-5.82	2.55	4.16
7.68	7.24	2.04
:
-5.82	7.24

2.05	-1.28
2.36	0.00
-5.36	1.03
-5.24	6.44
:
2.05	0.00

8.77	6.45	6.31	-1.30
8.53	5.87	6.38	-1.30
:
8.77	5.87

-4.23	1.29	1.55	3.74	2.41
6.63	-1.62	-0.38	-4.47	-3.96
1.59	2.08	-1.70	-3.33	1.65
3.27	1.48	-0.76	-4.13	-1.25
-3.06	-1.81	0.81	4.69	0.04
:
-4.23	-1.62	-1.70	-4.13	0.04

0.59	-5.57	6.10	3.68
0.24	-7.12	4.65	2.27
:
0.59	-7.12

-2.87	-2.85	-6.78
-0.41	-3.38	4.53
1.75	-4.96	8.83
:
-2.87	-3.38	8.83

-5.36	-3.05	0.89	-0.28	-5.96
-5.64	2.24	1.11	5.13	-6.12
-4.58	-2.78	0.85	-0.37	-5.11
-0.84	7.83	-7.11	4.84	0.13
:
-5.36	2.24	0.85	4.84
---
0.01	-0.08	5.08
3.55	0.79	6.72
:
5.08	-0.08	0.01
6.72	0.79	3.55

1.13	0.12
4.00	2.69
0.98	1.09
-2.43	1.66
1.65	0.62
1.40	0.74
3.84	-2.28
-2.44	-0.93
6.78	-0.92
0.22	1.62
0.13	1.90
:
0.12	1.13
2.69	4.00
1.09	0.98
1.66	-2.43
0.62	1.65
0.74	1.40
-2.28	3.84
-0.93	-2.44
-0.92	6.78
1.62	0.22
1.90	0.13

2.38	-0.20	-2.32	-3.91	-3.45	-0.87	-0.19
6.52	3.00	-1.71	-8.08	0.54	-3.35	-0.34
-5.25	1.61	-0.30	-2.74	0.56	-0.01	-0.75
0.40	0.71	1.40	3.60	0.52	2.81	-0.03
-4.39	4.11	2.07	-1.51	1.07	-2.27	-0.31
:
-0.19	-0.87	-3.45	-3.91	-2.32	-0.20	2.38
-0.34	-3.35	0.54	-8.08	-1.71	3.00	6.52
-0.75	-0.01	0.56	-2.74	-0.30	1.61	-5.25
-0.03	2.81	0.52	3.60	1.40	0.71	0.40
-0.31	-2.27	1.07	-1.51	2.07	4.11	-4.39

6.47	6.12	3.27	-7.34	-2.43	3.85	7.59
2.46	-2.92	3.33	-3.32	-1.68	-0.54	1.29
1.94	1.80	1.54	-1.54	-0.50	1.12	3.05
3.01	-3.02	3.35	-3.64	-1.84	-0.78	1.59
5.69	4.82	3.53	-8.78	-3.60	3.51	6.54
2.48	0.53	2.37	-3.47	-1.78	0.58	0.65
4.70	5.96	2.19	-6.89	-2.58	3.85	7.68
:
7.59	3.85	-2.43	-7.34	3.27	6.12	6.47
1.29	-0.54	-1.68	-3.32	3.33	-2.92	2.46
3.05	1.12	-0.50	-1.54	1.54	1.80	1.94
1.59	-0.78	-1.84	-3.64	3.35	-3.02	3.01
6.54	3.51	-3.60	-8.78	3.53	4.82	5.69
0.65	0.58	-1.78	-3.47	2.37	0.53	2.48
7.68	3.85	-2.58	-6.89	2.19	5.96	4.70

2.84	-2.79	-2.01	6.85	-2.55	5.10
-2.64	-1.46	4.04	-7.63	1.21	-5.05
:
5.10	-2.55	6.85	-2.01	-2.79	2.84
-5.05	1.21	-7.63	4.04	-1.46	-2.64

5.11	-7.86	6.76	6.81	-0.24	3.99	-7.87	2.11	-0.27	2.17	7.09	-0.84	-4.52	-0.68	6.40
-5.21	5.76	-3.78	-5.79	2.43	-0.22	6.45	4.44	6.76	-0.18	1.34	2.95	5.65	-5.47	-4.74
-2.59	7.81	3.00	2.35	3.87	-6.15	-3.33	7.18	-2.54	-2.22	0.06	4.23	6.12	-3.35	4.91
2.23	3.63	2.99	-7.77	5.92	-4.94	-4.57	-0.17	7.63	1.51	3.37	-3.67	-0.55	5.24	7.29
-2.20	-1.55	-7.27	-0.47	0.96	-1.65	-2.63	-0.23	-7.83	-3.87	-1.94	3.71	3.26	-3.20	0.54
:
6.40	-0.68	-4.52	-0.84	7.09	2.17	-0.27	2.11	-7.87	3.99	-0.24	6.81	6.76	-7.86	5.11
-4.74	-5.47	5.65	2.95	1.34	-0.18	6.76	4.44	6.45	-0.22	2.43	-5.79	-3.78	5.76	-5.21
4.91	-3.35	6.12	4.23	0.06	-2.22	-2.54	7.18	-3.33	-6.15	3.87	2.35	3.00	7.81	-2.59
7.29	5.24	-0.55	-3.67	3.37	1.51	7.63	-0.17	-4.57	-4.94	5.92	-7.77	2.99	3.63	2.23
0.54	-3.20	3.26	3.71	-1.94	-3.87	-7.83	-0.23	-2.63	-1.65	0.96	-0.47	-7.27	-1.55	-2.20
